In the data rows, 128 means zero.
A hidden rule labels the rows of this table. It goes by one to three of the table's principal directions, not those with the most spread.
[117 123  81 123 161 151 107 147 114 130 117 130 109 158 130 132 134 114
 139 143 140 126 117 101 138 151 107 136 131 138 125 127 143 128 128 106
 125 137 130 138 133  93 125 117 144 117 124 116] 3
[158  86  69  99 204 175 111 160 114 171 135 156  78 171 173 118 159 101
 126 125 147 109  66  91 170 174  90 132 117 146 145 169 124 130  88 152
 108 191 100 140 149 162 145  87 149 103 152 132] 3
[108 135 146 117 119 127 146 121 109 139 139 161 143 134 133 110 144 179
 120 110 110 116 114 131 137 135 119 104 106 113 147 164 115 164  98 153
 143 126 145 128 139 155 148 134 122 139 154 122] 1
[119 105 103  97 131 154 150 164 113 151 122 134 119 113 156 106 159 177
 134  83 109 119 104 105 136 132 147 114 119 108 155 119 130 169 107 161
 143 149 155 123 125 176 135 119 114 140 148 124] 2
[108 126  67 113 178 156 134 185 113 160  95 158 134 159 137 120 156 145
 152 100  95 115 108  84 176 150  99 122 119 139 135 157 149 159 122 146
 145 185 138 116 135 127 125 111 151 123 143 108] 0
[120 154 176 158 109  82 127  95 149  97 158 107 147 130  95 121  86  82
 119 186 139 155 176 142 108 126 156 151 141 161 117 103 156 100 188 112
 109  84 118 132 131  78 106 159 145 119 106 123] 3
[127 105 137  97 138 142 180 177 124 152 133 140 151 135 173  84 163 168
 162 107  73 129 148  94 127 151 155 140 105 114 162 139 145 185 121 180
 137 177 187 138 130 157 122 159 158 138 136  91] 0
[128 101  89 125 162 129 180 143 124 116 127  95  82  89 157  97 163 158
 186 126 124 115 124  92 104 132 114 152 125  97 155  72 105 127  92 116
 106 123 182 175 140 165 172 132 153 116 124 111] 4
[113 130 162 153  94  96 163 143 139 126 135 104 149 100 114 132 119 125
 123 135  93 137 197 134 115 130 163 128 127 128 127 101 139 129 140 149
 153 115 155 122 107 105 119 177 132 119 110  97] 1
[156 152 165 138 106 116 116 108 137 121 149 124 133 126 118 137  62  90
 121 173 154 125 136 146 106 132 152 138 123 141 107 134 137 122 124  96
  87 106 126 134 144 110  84 115 117 142 112 124] 1
[123 132 132 121 142 124 133 150 110 144 117 150 120 139  98 134 114 133
 105 130 125 111  92 109 147 161 126  92 109 175 108 161 158 142 134 144
 120 141 103 128 151 123 125 119  99 110 141 120] 2
[ 90 145 126 132  62 109 126 111 130 121 118 109 135  80 102 135 141 154
 131 110 125 139 139 147 112  73 141 117 126 100 132 101 117 120 150 118
 161  98 133 119 118 140 126 151 114 161 133 138] 4
[109 125  84 144 121 131  70 106 118  99 103 101  97 125  85 169 142 100
 140 164 165 132 131 135  98 121  88 118 134 111 119 105 121 102 148  81
 132  87 104 130 121 117 158 148 124 138 121 132] 1
[106 155 156 145  55  94 119 106 143  96 124  96 134  70  81 151  98 137
 100 126 130 145 143 157 106  81 164 110 133 120 112  82 134 119 152 114
 152  72 123 111 109 128 120 131  80 149 113 136] 2
[ 86 164 141 159  98  75 157 125 136 121 105 103 134  75  67 141  97 102
 131 123 104 132 160 148 125  77 130 131 131 164  97  77 140  80 180 116
 139 108 121 120 139  77 105 160 126 117  96 125] 4
[168 128 121 123 145 154  67  96 139 120 132 153 123 159 130 149 121 105
 107 146 159 135 106 142 141 139 106 124 141 119 137 169 114 123 119 122
 120 120  82 105 120 162 137  93 120 145 146 156] 0
[155 125 168 123  97 122 148  71 140  95 166 114 105  71 139 107 119 166
 133 124 145 133 128 153  84 104 151 132 137  92 162  84  87 121  95 127
 114  57 151 143 124 200 155 122  99 148 141 155] 3
[144 119 100 131 123 157  82 131 130 125 109 118 114 140 117 162 125  98
 117 133 151 136 133 134 122 128 139 133 147 115 114 126 127 109 146 105
 139 115 100 110 111 114 109 128 116 135 130 140] 2
[113 158 172 147  69 107 110 123 135 123 132 122 164 118  76 146  98 122
  93 138 111 146 173 158 118 126 187 111 132 128 113 131 151 137 179 138
 166  81 111  96 100 110  92 165  96 149 139 123] 1
[110 160 136 133  45 127  66  80 136 107 118 113 144  97  86 164 108 120
 101 121 152 150 141 188 104  65 153 120 145  89 119 108 111 109 164  96
 163  66 101  88  98 129  99 132  90 184 131 165] 0
[134 152 157 132  90 129  85 104 121 101 122 123 129 142  98 163  79  92
 116 176 150 134 137 157  87 117 132 140 116 121  93 136 129 123 139  77
 113  95 126 134 144  71  94 141 116 150  99 116] 0
[ 97  75  84 109 157 145 139 144 109 147 126 125 114 147 174 103 231 162
 143  94 118 126 117 111 138 134  92 125 123  89 171 129 103 143 118 168
 158 168 139 137 115 167 198 158 168 116 150 129] 1
[144 136  92 141 156 144  96 129 137 129 123 121 114 149 126 136 118  82
 137 150 145 133 132 131 139 131 129 165 144 107 121 129 118 106 143  97
 120 122 108 122 126 118 110 115 153 134 136 133] 4
[113 120  63 123 145 136 122 142  97 143 103 108  59  93 112 143 131 119
 130 134 159 102  88 111 119 128  96 119 121 128 117  95 116  97 103  88
 119 120 122 162 152 119 142 114 115 119 121 127] 3
[171 126 188 119 121 137 104  87 144 106 156 154 150 157 142 136 110 120
 117 141 139 140 125 148 113 130 115 123 126 147 128 163 124 131 114 141
 110 125 113 125 128 143 133 120 114 126 123 143] 4
[155 123 179 111  90 138  64  75 133 123 153 142 127 140 129 157 110  93
  97 141 161 140 112 177 103 103  96 114 124 157 122 149 116 104 120 131
 123 121  89 121 127 121 127 124 103 136 109 159] 1
[140  94  75 100 198 175  46 104  98 127 122 164  94 216 137 145 185  97
 113 153 180 123  50 117 143 171  42 112 116 142 124 200 121 116 124 121
 120 161  58 152 139 137 182 109 140 106 155 155] 4
[119 130 149 125  75 124 143 119 135 124 133 121 139 102 131 127 140 162
 120 103 117 139 136 142 120 101 160 126 127 101 132 124 114 132 126 136
 156 112 140 123 113 137 122 139 113 144 138 134] 2
[133 141 156 148 137 100 132  70 140  81 152 129 133 136 120 117 120 135
 127 164 157 139 128 129 116 127 108 133 139 134 132 127 119 109 133 105
 100  87 120 148 139 128 163 122 137 115 126 142] 2
[139 106  97 140 155 130 167 153 132 151 125 112 112 109 158 118 159 119
 148 114 108 118 156 116 137 134 131 153 132  97 141 115 100 108 106 140
 141 154 144 146 118 148 138 148 162 112 134 116] 2
[100  80 100  90 160 136 177 160 101 154 133 131 107 129 180  79 206 181
 136  90 109 115  89  96 140 148 117 119 106 114 167 125 123 162 105 178
 136 179 159 157 137 169 179 135 149 112 144 120] 3
[ 60 129  38 136 138 144 128 194 105 176  91 132 150 165 131 137 154 125
 145 102 125 120 133  77 182 130 111 116 134 156 108 139 173 130 153 113
 155 191 131 111 128  47  84 131 164 111 124 106] 3
[132 121 139 135 154 117  99  92 118 110 139 139 118 162 112 138 150 107
 103 163 152 128 106 137 124 151  85 114 115 139 119 166 119 110 134 129
 126 121  83 153 135 134 178 141 130 105 139 137] 0
[110 141 124 142 120 110 154 151 145 144 125 131 149 129 133 120 121 120
 125 124 106 140 154 112 164 115 145 146 134 137 128 131 143 124 148 137
 138 155 134 109 132  94  99 128 161 124 119 112] 2
[190 150 165 142 134 130 108  83 163 110 161 147 141 143 127 130  79 102
 119 153 150 136 127 151 142 147 149 140 146 132 128 166 118 116 115 121
  96  98  96 110 117 163 104  82 115 140 151 158] 2
[137 161 127 150 137 116  99 120 170 123 137 126 157 134 106 128  89  77
 127 134 117 151 156 154 167 116 154 154 159 139 134 118 145 117 173 136
 126 116  98  67 100 137  90  96 141 148 134 149] 0
[125 116  66 142 186 130 145 170 142 152 120 125 123 137 158 118 151 123
 173 108 122 112 108  81 179 130  77 130 132 150 134 126 135 128  97 133
 112 192 132 126 132 148 152  86 163  99 128 119] 4
[138 110 111 131 177 139 118 118 102 135 121 136 103 155 130 137 150 113
 134 136 146 103 108 133 119 156  76 120 123 133 116 149 104 105 105 116
 115 136 108 158 139 121 165 139 135  99 134 135] 0
[125 113 132  97 145 163  48  81 105 127 141 178 125 208 113 143 171 108
  76 131 158 144  74 154 145 156  86 102 122 160 126 205 130 112 157 156
 157 129  46 123 119 121 152 133 114 115 166 173] 2
[ 97 113 122 123  87 123 135 120 125 132 126 104 126  81 127 123 182 164
 135  85 107 136 146 152 109  92 133 115 130  91 155  90 103 122 134 155
 181 110 139 124  92 168 160 166 117 144 142 143] 0
[102 139 128 169  95 107 166 174 160 138 123 114 185 117 130 137 129 160
 147  88  86 134 179 103 169 111 154 111 140 131 121 122 151 155 123 151
 161 152 154  83  93 121 113 127 131 116 128 103] 3
[149 122  88 127 158 159 115 139 134 153 126 143 120 148 163 132 132 115
 163 119 140 120 120 106 150 125  84 143 139 138 134 143 117 112  93 112
 115 166 130 130 135 120 119  99 158 121 126 131] 3
[135 103 180 108 107 129 163 106 130 129 165 143 137 133 172  98 158 164
 123 112 113 137 137 139 116 131 139 134 118 116 162 143 107 144 102 171
 133 133 157 138 128 147 146 151 142 126 135 130] 3
[134  98 140 117 139 138 171 146 123 147 141 141 143 147 173 101 162 156
 142 114 111 124 145 105 129 147 138 133 121 117 152 148 124 151 114 162
 125 162 158 136 137 141 136 157 158 117 137 112] 2
[153 134 170 131 148 131 177 149 138 141 150 159 180 176 163 101 104 137
 151 134 102 124 156 102 145 169 153 143 122 156 122 178 154 159 116 146
 100 167 162 133 139  99  84 130 157 111 128 102] 4
[105 100 119 144  66 123 127  97 127 113 122  71  95  69 121 151 184 131
 142 108 138 142 170 164  73  69 128 141 142  72 134  63  73  67 140 111
 176  81 133 146  98 126 161 200 130 130 122 146] 2
[103 119  64  98 138 167 115 158 110 150 114 127 112 127 153 113 148 146
 163 101 130 122 107 108 133 116 118 136 130 110 154 101 133 154 117 119
 130 145 160 118 130 138 114 108 141 155 131 127] 1
[120 143  96 155 178 100 200 179 133 174 114 118 127  87 114 102 122 108
 148 102  72 105 165 121 172 151 153 144 136 140 130 105 131 105 136 159
 140 153 136 123 117 138 104 137 152 106 143 115] 0
[155 112 136 107 190 148 103 111 102 108 138 164 114 202 133 122 131 122
 107 180 164 120  80 100 122 204  96 113 113 162 119 189 150 145 121 120
  88 135 103 170 155 114 156 114 125 100 137 125] 2
[126 148 150 134  77 126 139 113 133 144 135 129 154  94 131 133 118 146
 152  92 114 122 146 158 115  80 126 122 123 119 121 126 104 115 103 125
 148 124 145 126 118 136 101 138 115 147 130 140] 0
[149 113 141 106 117 133 166 138 137 118 135 103 107  74 164 100 129 168
 156 110 110 126 128 126  93 108 157 149 124  81 161  75 105 158  93 134
 113 117 189 142 130 186 143 118 121 155 118 118] 4
[133 159 138 141 148  90 180 147 156 111 137 119 139  98 115 100  66 120
 145 147 107 126 134 105 151 140 162 141 126 160 129  98 166 149 131 131
  81 127 158 118 144 144  98  83 131 130 111 108] 0
[150 126 106 111 145 175  32 100 131 115 129 164 136 218 129 157 126  92
 112 160 183 147  86 123 149 152  94 124 140 153 115 196 150 127 148 102
 114 138  69 107 125  99 112  88 130 135 141 156] 2
[171 145 211 139  98 116  96  47 147  88 180 146 156 170 134 134  97 111
 113 181 170 143 125 167  99 135 122 135 122 129 113 186 110 117 113 104
  94  93 105 149 131 121 131 121 124 133 132 149] 2
[123 122 166 124  89 101 142 117 128 119 123 108 123  89 131 131 133 141
 106 130 122 132 139 150  95  98 136 127 119 103 130 104 110 128 127 129
 135 122 143 140 133 126 150 152 121 139 101 120] 0
[143 110 106 101 218 135 147 185 103 146 120 146 111 179 144 104 117 110
 135 163 128 100  76  70 147 214 106 117  98 192 112 161 185 168 116 138
  70 196 134 168 165 109 131  94 138  90 115  93] 4
[108 127  86 130 143 141 120 162 111 138  98 113 128 115 134 138 138 152
 145  94 119 110 123 120 126 110 106 114 135 105 125  94 122 149 106 112
 143 139 151 121 117 133 146 115 116 131 117 119] 1
Which label does each new row get?
[162 141 161 128 102 151  32  94 132  71 116 141 136 165  79 197  66 120
  76 157 180 137  90 146 107 142 124  76 138 154  87 154 156 153 128  92
 109  75  78  90 117 120 129  77  39 138 116 148] >> 2
[102 121  90 105 160 109 177 159 115 126 107 109  76  68 125  91 134 165
 135 113 117 114  82  92 131 119 132 127 121 128 153  60 138 147 128 134
 103 128 159 142 162 168 162  98 120 130 118 119] >> 4
[135 108 130 113 114 139 110  95 127  74 130  99  93 115 135 132 131 142
 124 150 168 147 115 124  78 115 133 140 142 108 136  76 122 120 131  92
 109  80 144 153 130 120 155 123 111 131 103 138] >> 2
[117 123 132 124 169 127 158 187 102 157 119 158 147 184 144 130 111 128
 132 137 116  98  99  70 154 171  86 100  90 208  84 181 179 159  97 133
  98 213 143 161 174  56 115 117 136  73  98  78] >> 2
[150 153 173 123 118 116  86  96 159 121 158 148 145 143 110 131  75  79
  85 146 132 151 121 169 156 129 147 132 137 167 131 146 148 126 152 153
 116 116  85  80 116 134  96  85 113 144 126 155] >> 1
[151 123 115 109 127 171  81 100 128 120 122 154 120 151 128 147 132 137
 115 112 152 136 102 144 134 132 122 120 147 117 137 154 113 124 121 122
 135 107  99 101 112 147 122  99 104 147 152 165] >> 2
[122 141 133 131 117 111 151 126 136 123 127 119 131  99 123 115 114 141
 151 126 124 126 130 123 122 110 133 130 128 133 132 105 133 130 131 120
 110 121 147 129 138 137 122 121 129 139 120 127] >> 4
[141  90  86 118 192 170 139 159 116 146 125 142 116 176 153 110 188 132
 153 119 109 128 141  91 146 193 125 143 137 125 150 155 131 130 133 159
 148 152 129 142 109 133 143 157 162  98 165 121] >> 2
[127  99 121  98 124 139 126 108 112 133 140 124  90 109 157 109 168 159
 125 118 150 126  96 130 107 121 110 122 126 109 162 110 103 126 105 135
 126 122 135 152 134 159 170 126 125 135 134 146] >> 3
[148 138 176 122  91 135  47  43 142  79 150 144 130 172 100 160 105 103
 102 167 192 159  97 164 106 117 103 119 143 167 109 159 133  95 158  94
 105  79  69 119 127  88 129 108 101 133 122 176] >> 2
[121  98 105  91  92 173  72 116 107 147 117 121 127 128 171 142 189 153
 106  75 146 133 107 168 106  86 116 117 136  68 142 123  88 130 110 131
 181 144 120 126  87 149 147 132 108 158 135 164] >> 2
[127 136 134 116 113 135  63  99 127 122 133 153 140 156 113 151 119 113
  80 142 160 144 101 137 141 125 105  96 133 162 121 161 151 124 145 130
 140 129  76 111 120 118 127 104 102 134 128 152] >> 3
[121  94  81 125 176 164  90 128 104 128 128 157 111 193 135 142 185 136
 118 137 148 121 104 100 152 183  76  99 123 123 145 182 124 145 105 144
 145 138  99 127 121 150 185 132 138 105 164 126] >> 1
[112 135 112 131 135 125 110 130 111 128 122 126 107 135 101 144 108  90
 112 155 140 122 122 131 124 136 117 128 116 145 110 124 138 115 137 111
 123 120 114 135 146  97 116 135 127 121 115 117] >> 1
[ 99 104 105 130 131 144  68 116 101 112 124 139 119 198 114 161 179 113
 109 175 157 139 124 112 120 162  75 107 110 127 120 179 136 131 141 116
 154 129  98 146 129  84 173 172 148 110 133 109] >> 1
[148  99 130 105 111 157  96  90 114 119 137 119 100 116 157 141 157 136
 123 111 158 126 105 158  85 101  98 124 126  97 136 114  83 107  88 118
 138 116 125 156 117 156 161 131 106 133 123 156] >> 2
[159 114 166 117 136 116 187 136 127 155 149 134 121 107 159  92 134 131
 132 137 100 117 151 133 113 153 161 151 108 106 151 144 106 134 110 162
 116 145 155 157 144 161 123 162 154 133 139 110] >> 0
[110 146 116 137  69 127  89  99 137 111 111 100 129  82 101 153 125 130
 132 109 145 143 141 164 100  53 135 129 149  87 127  79 104 105 155  95
 153  80 118 100 111 143 122 137 106 169 124 156] >> 4
[ 76 137 106 157  86 107 138 145 111 152 104 106 129 116  99 161 129  95
 129 130 128 120 165 135 125 101 117 127 121 141  88 117 130  82 150  98
 154 139 125 134 136  38  94 180 148 112 103 109] >> 3
[142 164  69 162 151 151  98 146 145 151 121 121 131 125 114 154  74  69
 166 114 135 113 139 138 162 107 120 151 150 134 101 113 122  97 108  87
 120 127 114  95 114 123  65  80 130 134 133 139] >> 1
[134 146 108 130 109 148  69 118 135 146 120 131 117 107  98 160 104 101
 112 103 133 127 123 174 143 104 128 116 146 120 130 118 112 113 126 127
 153 100  91  75 100 154 106 100  93 159 143 161] >> 1
[121 168 105 149 147 119 154 188 130 173  98 124 159 112 107 127  77 102
 152 109  89 109 166 123 157 131 158 140 141 153 101 113 159 126 149 116
 128 156 143 104 123  84  53 120 136 132 117 109] >> 0
[ 92 139  82 148 157 118 161 174 121 159 112 135 143 138 115 117 146 126
 141 117  91 116 150 102 177 155 131 126 122 131 128 146 145 137 139 147
 153 158 133 116 122 117 115 142 160 116 149 103] >> 1
[162 142 255 115  60 101 143  62 151 123 197 152 156 112 130 103  90 126
  80 138 117 150 150 198 106 121 193 133 116 131 151 157 111 132 134 182
 125  84 119 111 125 164  99 149 106 156 145 153] >> 1
[156 148 227 120  92  98 160  95 147 115 169 137 155 104 116 101  79 128
 110 141 105 140 154 169 103 136 189 134 120 147 139 128 137 141 145 165
 109  92 140 119 128 150  96 142 106 147 128 135] >> 0
[137 114 152 114 126 137 106  81 132 118 160 148 126 157 142 115 163 119
 121 137 137 146 119 153 123 125 109 142 122 117 152 160 102 116 135 153
 136 119 104 132 127 153 155 148 150 132 150 151] >> 0
[132 109 150 106 163 145 157 157 102 142 134 160 150 183 174 108 139 166
 130 119 117 110 104  91 132 168 105 114 107 159 118 172 148 170  89 142
 111 183 160 163 152  89 137 123 135  92 116 101] >> 2
[130 134 190 117  86 112 125  86 132 123 174 132 156 127 151 101 124 146
 102 134 143 145 132 153 105 106 155 127 127 122 144 132 125 137 137 142
 127 109 130 139 125 142 127 139 121 143 132 145] >> 3
